(in the rows, 128 means zero)
Rotation paths and how fast each direction turns (degrees per step)
Each turn is a multiple of 5 degrees from 10 to 175, or 0.
Each row of a path follows its step; steps can be skipped.

step 0: 141,96,177,124,155,130,116,138,109,135,130,113,162,131,158,113,134,150,160,133,126,139,133,146,139,118,130,125,122,130,112,114,109,134,99,152,131,144,109,105,144,141,156,104,129,125,123,132,138,98,131
step 1: 121,112,148,144,126,119,119,93,142,133,139,123,147,121,128,131,149,106,134,132,131,147,130,156,128,116,131,154,136,112,143,132,103,110,131,170,127,131,149,136,121,130,125,107,176,139,133,100,147,87,135
step 6: 126,157,121,122,152,128,125,105,138,117,130,137,146,97,160,118,123,115,112,131,106,147,111,139,87,100,110,125,135,117,126,138,148,120,132,144,131,119,98,139,152,134,123,104,104,88,148,133,138,118,110
step 7: 122,106,141,109,134,148,123,126,126,126,98,141,169,135,137,73,138,118,121,87,106,139,128,111,134,103,138,142,112,118,156,115,143,128,106,141,142,107,124,146,116,135,129,122,124,120,146,153,135,122,114
step 11: 92,98,144,135,130,126,93,138,117,129,117,99,141,118,151,103,133,115,145,128,127,133,107,150,138,116,143,106,129,115,119,99,124,129,104,146,101,156,115,153,151,115,134,122,144,124,118,104,123,104,151
step 15: 114,148,121,145,100,153,130,133,140,142,138,136,160,108,124,94,133,159,120,114,147,130,141,138,130,121,129,135,112,146,117,102,123,169,151,159,104,109,120,139,159,130,140,124,130,105,141,136,136,142,148
step 16: 120,130,129,135,130,118,136,141,127,126,150,129,172,104,126,123,119,153,134,136,147,140,123,161,129,78,123,131,127,135,166,165,151,143,125,145,100,125,107,130,130,137,128,112,117,133,105,146,145,125,106
step 18: 118,111,125,109,138,119,120,122,132,153,129,136,143,124,125,97,117,123,94,98,119,135,132,124,144,88,136,130,125,91,131,133,122,137,106,161,114,147,143,166,123,162,114,117,123,156,137,150,129,115,116
step 20: 104,118,134,152,139,135,127,110,128,139,138,139,141,131,85,134,122,100,117,107,137,92,117,125,133,89,138,104,119,110,105,126,133,115,132,121,113,112,123,144,128,108,144,126,142,147,124,158,170,100,126
step 21: 119,148,122,156,141,162,130,139,129,130,108,119,114,108,152,131,132,145,135,131,137,114,129,148,145,97,149,99,122,125,106,111,112,105,100,116,135,148,106,140,133,121,160,95,115,152,147,143,134,108,133
126,123,130,130,130,133,124,127,133,143,136,129,129,130,124,132,127,127,124,130,136,127,127,129,122,132,127,130,139,131,136,135,132,118,129,127,128,135,139,134,129,129,133,121,116,127,129,131,128,129,117
170
125,134,126,117,124,129,124,136,123,128,129,126,135,123,123,120,130,123,129,125,132,125,116,128,132,135,128,130,128,125,121,124,142,125,124,139,130,131,136,125,131,122,123,130,123,121,130,130,123,132,133
90
134,134,126,131,122,126,133,117,136,136,129,135,126,140,120,120,131,125,125,123,121,133,129,124,130,129,132,122,119,129,129,131,126,127,125,131,123,120,137,127,130,116,132,130,129,123,136,127,129,123,128
135
119,131,124,135,121,122,129,126,119,138,127,123,129,130,142,131,128,139,128,119,124,130,128,124,139,131,126,124,129,130,132,129,131,131,129,126,132,131,132,121,125,128,120,124,122,132,128,138,133,122,131
135
128,131,130,130,119,132,126,134,131,130,119,127,130,126,118,131,130,130,123,133,133,130,137,128,133,132,125,117,128,127,123,129,138,128,140,125,123,130,119,123,131,123,140,123,127,135,123,132,133,132,131
65
128,133,126,129,130,131,125,125,127,129,134,124,125,137,131,132,123,123,140,133,137,127,131,134,125,133,133,123,131,128,132,116,129,123,126,129,132,130,133,126,130,125,133,124,141,133,126,133,124,119,141
35
140,127,136,127,118,119,124,127,134,121,131,126,137,123,125,127,123,134,134,123,133,134,129,132,125,137,125,132,121,129,137,126,121,126,124,133,131,121,128,127,125,134,129,118,121,129,128,134,132,133,132
45

step 0: 139,128,106,106,143,133,159,142,114,157,156,127,125,134,150,137,154,91,149,172,132,120,136,145,107,133,133,123,114,133,134,132,106,130,109,126,109,126,141,110,127,131,133,133,105,129,130,110,139,182,166
step 3: 122,161,121,122,150,135,124,129,103,127,147,134,123,139,111,136,126,129,171,166,143,119,116,106,124,128,147,109,106,97,151,116,95,101,118,141,128,114,158,137,115,116,153,139,147,119,116,117,97,141,150
step 4: 161,167,104,97,143,146,115,149,91,113,110,111,117,111,133,129,152,134,154,144,166,147,143,122,111,131,117,137,118,140,150,142,106,125,123,102,115,151,141,117,121,114,119,127,122,104,129,149,129,130,163
step 6: 130,131,109,119,111,157,137,138,135,146,140,127,121,144,137,119,146,149,111,130,128,134,132,141,126,117,117,116,118,117,141,104,106,91,100,96,130,122,164,157,130,116,159,157,125,112,145,111,106,107,175
step 12: 147,132,109,101,127,130,100,154,121,146,120,138,115,103,130,125,134,118,130,134,134,153,122,133,134,183,121,133,108,100,143,171,90,106,98,110,95,110,132,110,128,121,113,136,114,129,129,131,131,129,158
step 13: 123,131,156,113,136,130,102,168,123,144,127,135,131,128,128,123,110,128,120,115,126,135,135,104,132,128,126,143,94,97,142,125,101,140,104,136,124,134,177,123,151,117,141,146,162,109,172,147,125,121,158
step 15: 167,121,135,92,133,140,116,127,122,126,157,116,132,116,144,121,159,102,160,161,157,125,142,141,104,154,131,123,117,109,144,133,113,140,115,115,134,141,147,125,131,109,133,108,155,100,130,96,138,137,157
step 16: 147,133,114,95,148,114,142,166,143,162,145,130,129,126,129,113,159,112,137,150,122,131,125,163,109,132,109,167,104,139,114,122,127,118,115,112,119,144,151,113,151,117,108,140,129,130,153,155,113,130,162
step 18: 147,135,130,129,154,141,142,142,95,158,150,159,122,130,124,119,153,134,141,136,125,109,137,113,138,143,147,120,107,109,167,132,118,128,119,116,139,139,182,143,146,133,145,119,112,140,122,113,102,160,148
step 19: 148,182,132,110,155,131,139,141,92,142,128,113,110,122,111,152,132,111,156,181,120,143,137,148,133,140,112,120,117,130,165,134,115,133,119,145,124,115,145,111,123,140,119,119,140,114,139,147,116,142,145
125,126,127,127,127,122,124,128,119,128,125,125,126,125,117,133,124,132,128,127,125,125,124,117,133,121,131,121,119,126,128,137,113,131,122,134,123,127,124,124,120,130,118,132,124,121,123,131,127,132,126
40
127,144,126,135,139,132,139,128,128,124,131,117,129,128,124,115,128,131,130,135,128,125,128,133,124,123,133,128,126,125,131,130,131,133,127,126,127,136,131,130,125,133,129,139,123,127,124,126,129,135,123
20
138,125,126,135,134,127,132,129,133,121,132,134,117,130,126,133,124,128,126,132,124,124,124,135,134,138,123,132,120,127,133,130,124,131,122,130,136,129,120,133,126,125,123,133,129,126,137,116,123,120,127
110
126,122,125,132,125,128,126,138,126,125,143,137,137,133,133,126,127,124,132,126,136,121,129,125,128,132,138,122,125,122,122,129,128,135,132,132,130,122,132,128,127,123,129,139,136,127,130,123,134,136,123
145
138,127,130,125,129,132,124,136,119,131,128,128,124,121,127,127,132,131,123,122,131,129,130,131,131,128,132,133,128,133,129,126,142,135,129,135,133,134,132,124,128,131,121,131,134,119,134,141,119,127,120
125
122,127,130,126,138,136,134,124,130,140,123,132,129,134,128,133,125,133,121,128,132,128,128,121,123,129,129,124,117,129,126,128,134,128,130,120,141,122,130,130,121,129,131,123,132,117,120,122,125,127,124
95

step 4: 158,143,134,135,142,146,142,123,144,146,100,120,158,103,111,109,142,110,125,152,100,103,135,142,127,113,129,139,147,155,147,156,124,139,136,143,149,119,146,99,104,87,132,104,114,111,122,146,118,148,127
step 5: 108,101,143,144,116,155,130,136,133,141,138,144,132,128,107,144,123,109,137,122,139,125,155,125,135,92,110,141,144,158,137,140,119,136,127,174,104,125,157,103,127,149,108,166,157,131,99,136,118,115,130
step 6: 130,113,172,138,110,115,159,132,114,115,140,117,109,133,108,146,112,153,135,163,141,132,108,159,118,108,138,145,96,100,121,138,101,122,105,140,133,126,150,106,127,89,143,136,124,128,119,138,130,99,135
step 9: 130,132,169,129,115,134,109,114,132,124,105,123,113,150,123,131,120,120,132,138,128,164,131,119,153,118,73,140,99,136,154,162,113,141,107,139,134,108,147,95,111,115,140,133,114,98,124,148,131,142,147
step 14: 151,104,167,96,84,137,122,124,131,122,108,161,112,90,124,100,141,120,128,128,118,140,120,101,141,137,103,112,120,130,119,128,114,137,118,155,103,144,144,130,152,140,117,104,102,117,141,118,142,136,119
step 15: 129,101,123,108,133,158,125,131,136,123,138,127,119,112,96,130,135,138,128,89,140,114,138,162,135,110,154,155,105,134,112,141,124,154,138,121,154,139,148,138,147,119,96,93,95,166,123,139,120,142,121
step 16: 131,135,135,133,147,158,125,114,122,133,152,121,150,104,78,137,121,120,96,119,107,130,106,112,151,111,136,135,124,130,115,158,97,92,176,111,120,129,139,126,122,125,125,135,121,95,118,133,128,132,140
step 19: 95,101,131,166,121,133,114,129,131,121,156,144,140,122,126,101,157,124,118,140,128,143,102,129,133,113,129,139,125,140,105,136,118,115,150,148,131,151,189,130,135,134,112,88,131,121,138,128,146,146,139
step 20: 116,111,146,129,132,145,141,122,122,145,118,95,148,131,98,117,126,105,159,101,122,136,139,130,144,106,132,130,136,125,93,145,116,95,128,122,184,116,137,107,115,92,154,113,130,151,105,124,113,134,132
step 21: 105,128,178,129,122,125,128,109,107,138,121,151,145,108,101,136,91,110,108,135,149,133,121,95,126,131,119,98,117,144,144,125,134,127,147,118,129,95,155,124,131,115,112,168,146,149,126,138,118,139,153
123,134,128,126,129,127,129,130,131,123,129,122,132,114,116,134,117,122,125,127,128,124,135,132,127,125,125,128,119,122,123,137,135,126,127,128,121,136,130,135,131,125,131,136,133,135,124,129,123,124,132
70
127,133,145,127,127,132,140,126,118,130,128,121,127,130,131,135,126,130,126,122,129,141,121,122,126,131,124,122,128,129,126,128,122,130,128,131,130,137,119,129,127,127,135,127,133,132,131,128,125,119,124
100
133,134,122,129,117,129,123,122,129,132,122,124,134,135,125,124,127,123,118,135,127,133,136,130,128,125,124,128,127,132,140,124,129,129,137,139,129,130,120,137,126,119,127,132,130,131,133,127,136,129,126
80
120,131,134,132,124,138,129,129,135,137,125,130,124,124,127,124,123,132,130,135,125,126,131,120,132,125,118,121,124,134,132,125,129,126,131,113,122,132,133,132,129,135,128,131,131,116,132,126,130,132,123
155
123,132,124,120,141,129,131,139,124,139,138,135,129,125,128,133,129,122,122,124,128,125,125,127,130,127,124,129,125,132,130,120,134,139,134,128,128,124,127,124,125,118,126,129,131,128,137,137,130,129,129
130
129,130,124,133,123,134,133,118,138,134,121,130,134,125,131,136,125,129,127,121,131,120,119,117,128,130,121,138,125,131,127,132,122,127,127,127,126,122,127,124,126,126,125,128,122,142,125,133,129,133,126
65
128,125,127,128,126,131,114,126,124,121,128,120,135,118,124,127,122,130,119,140,127,129,113,126,123,137,128,127,132,129,129,124,124,135,123,123,128,129,131,122,128,123,133,131,125,122,128,133,131,125,128
145

step 5: 110,128,137,120,110,115,98,104,119,174,105,114,95,142,117,121,118,128,149,131,143,121,156,115,112,92,129,122,155,110,125,167,136,79,129,118,143,126,117,117,98,119,161,149,148,151,154,127,112,85,130
step 6: 105,108,106,130,115,120,94,139,148,135,140,160,139,155,143,137,105,120,166,147,104,113,154,121,103,134,150,89,130,101,150,140,125,107,151,123,126,120,123,121,122,116,166,149,155,175,129,135,147,100,164
step 9: 106,132,107,137,112,123,92,94,127,150,130,156,130,132,138,140,109,129,121,149,131,129,119,89,118,119,115,85,139,94,112,162,138,93,129,94,142,116,130,143,129,108,180,144,160,159,148,139,117,102,130
step 10: 109,111,101,127,73,119,106,153,146,134,119,133,123,169,125,150,107,149,132,141,109,140,141,107,114,143,145,118,113,98,138,134,124,112,100,131,132,85,121,139,124,112,113,141,165,188,132,131,133,104,143
step 11: 145,79,139,123,94,119,103,154,176,132,128,133,113,154,126,149,107,135,112,137,92,127,124,127,123,109,136,140,159,110,111,159,115,129,118,120,114,116,152,104,130,129,154,125,109,187,136,100,114,126,109
step 12: 105,119,138,102,115,129,103,122,146,159,127,174,113,136,126,157,114,142,128,179,145,122,116,118,113,135,94,118,133,120,113,144,126,97,116,115,124,106,150,117,91,109,173,123,121,140,150,127,107,123,83
step 14: 141,78,109,123,91,128,117,122,148,125,91,131,100,151,127,168,122,126,114,140,138,124,136,117,105,106,137,126,149,76,134,141,135,133,112,148,119,102,126,101,127,137,118,156,139,180,150,122,139,102,139
step 16: 110,130,117,100,106,159,102,113,162,180,136,168,110,129,138,143,119,150,144,154,116,112,128,131,111,121,104,138,140,142,127,124,147,124,122,142,129,101,140,123,117,124,186,167,159,148,119,120,103,145,125
step 18: 139,78,108,142,92,121,117,111,139,147,81,144,121,123,144,161,113,93,108,110,115,132,134,138,123,107,132,86,121,121,109,154,134,120,119,139,137,88,136,114,93,127,145,140,136,157,123,102,124,91,138
step 21: 158,102,125,120,111,131,96,117,142,165,103,156,83,123,137,152,109,123,119,145,107,152,145,89,123,126,117,105,111,95,103,119,131,115,124,111,129,106,142,136,88,115,121,160,95,148,101,115,127,113,129
119,133,133,130,121,119,123,127,125,126,127,128,128,123,125,130,123,140,129,125,132,130,124,125,132,126,133,130,117,133,129,135,121,126,126,129,125,116,132,118,126,130,123,131,131,113,131,125,134,123,126
140
125,118,123,125,126,132,125,136,116,125,133,117,127,130,124,127,124,135,138,128,131,128,127,126,118,126,125,125,130,125,128,138,119,124,127,120,123,136,124,128,125,128,133,120,136,128,128,126,131,136,131
10
129,121,130,128,122,131,127,118,119,117,129,130,127,127,132,128,130,131,126,130,130,123,125,122,131,124,121,123,130,133,125,122,120,132,132,131,131,126,131,137,114,127,132,133,120,124,122,136,127,134,116
80
140,135,126,120,125,142,132,127,123,134,124,135,127,121,128,131,126,121,129,120,126,130,125,125,123,132,126,126,119,130,128,131,126,140,123,127,121,133,128,129,122,132,124,133,128,123,131,116,133,130,128
10
131,133,127,130,127,131,132,127,137,123,127,124,129,130,123,125,122,134,127,123,120,118,120,129,125,119,126,133,133,125,125,123,130,126,138,120,130,137,127,118,119,134,121,135,132,131,139,133,131,126,124
125
124,130,123,122,133,132,127,120,129,122,134,123,129,125,131,129,134,132,125,134,117,129,130,127,127,132,129,127,123,111,138,129,122,126,135,127,133,121,130,130,124,138,122,130,128,128,124,122,122,127,136
100

step 3: 115,114,96,104,145,159,137,127,145,126,133,128,134,103,141,150,133,136,138,140,111,122,137,162,176,112,116,124,156,145,130,120,134,146,170,94,128,122,114,109,114,160,162,120,89,106,152,143,159,146,150
step 4: 137,149,87,132,121,179,122,124,138,141,131,133,95,136,138,109,119,90,123,83,136,116,141,149,157,120,96,111,132,185,154,120,120,142,138,153,127,127,113,124,133,144,134,129,126,117,169,113,119,146,123
step 6: 128,134,86,136,133,129,124,138,113,122,152,117,111,141,144,147,93,154,151,154,104,120,120,134,135,154,146,100,169,117,103,131,138,96,138,102,158,105,144,107,143,120,116,150,140,141,171,149,169,112,125
step 8: 123,110,115,153,124,177,122,164,132,121,145,123,109,128,114,117,135,102,112,120,121,136,163,83,148,111,103,131,123,131,126,120,126,159,116,100,157,133,123,97,89,131,124,109,139,118,117,97,150,139,92
step 9: 117,122,152,138,109,173,132,144,115,116,159,134,78,132,122,123,120,131,106,141,95,141,127,110,161,105,113,148,154,146,133,164,140,112,173,113,114,127,115,119,119,117,111,118,106,150,128,155,164,134,135
step 10: 136,156,131,115,124,199,136,118,145,116,140,120,113,128,143,128,132,141,161,140,147,118,111,115,117,126,111,110,151,162,114,127,113,148,149,124,107,134,145,106,151,125,84,156,109,142,162,157,129,137,151
step 14: 136,129,119,111,106,144,142,142,148,135,124,120,96,134,141,133,149,131,130,189,148,147,139,89,147,134,141,80,148,106,145,120,120,156,126,122,147,129,119,117,82,116,113,153,107,139,145,103,128,152,150
step 15: 103,124,125,117,113,133,113,140,167,135,140,113,129,146,149,164,145,94,119,119,131,143,124,127,164,123,123,118,142,111,156,137,118,149,202,110,145,114,135,108,107,154,130,150,88,139,122,137,141,120,109
step 20: 119,135,97,127,121,170,150,139,130,142,115,127,112,178,121,139,121,114,139,131,104,130,163,98,154,134,82,124,126,138,129,118,155,126,129,143,181,136,107,140,92,159,118,106,140,152,135,118,114,141,137
step 21: 105,138,105,140,109,157,129,159,120,122,166,106,129,130,100,147,129,140,115,145,105,120,133,99,140,126,100,116,139,144,142,135,132,125,159,113,165,164,158,101,102,105,160,119,118,121,145,154,166,157,112
135,131,130,130,124,135,131,129,128,128,136,121,125,138,127,118,119,127,133,128,129,127,138,136,121,123,132,130,131,127,125,131,131,131,123,118,121,127,122,117,135,127,128,134,130,129,117,127,134,128,126
20
130,132,118,124,125,129,133,121,127,131,123,133,129,134,123,133,112,124,129,125,123,123,125,126,132,139,129,134,133,130,133,131,125,129,127,126,126,123,128,123,121,132,140,126,138,118,131,129,130,131,127
25
133,127,116,127,120,124,131,132,130,126,126,129,142,128,134,123,134,122,120,117,133,134,120,130,135,120,132,131,125,134,126,127,134,135,128,121,125,123,124,125,125,133,122,129,130,130,130,124,125,124,122
95
132,122,128,126,137,127,125,126,127,129,124,133,122,123,131,128,121,108,132,125,126,133,137,126,133,126,126,128,123,131,127,125,124,134,128,123,130,128,130,138,131,126,133,133,125,132,123,134,123,126,115
95
126,128,121,130,130,135,130,133,131,130,132,138,133,144,131,131,134,118,126,135,129,127,122,126,119,126,130,126,121,132,132,132,130,125,134,139,125,129,129,123,136,126,135,129,122,131,130,137,127,136,127
65
128,133,122,129,125,120,120,123,128,118,133,127,120,130,120,124,124,132,123,114,129,128,125,125,129,129,126,120,122,121,128,130,127,133,139,135,132,130,130,125,138,124,126,131,125,122,128,127,134,128,118
170
128,126,124,123,129,132,133,124,137,128,127,132,135,127,125,142,128,128,137,127,134,122,134,126,127,135,133,127,125,117,116,123,129,120,139,126,130,125,119,128,131,134,120,136,126,130,125,124,127,125,126
85
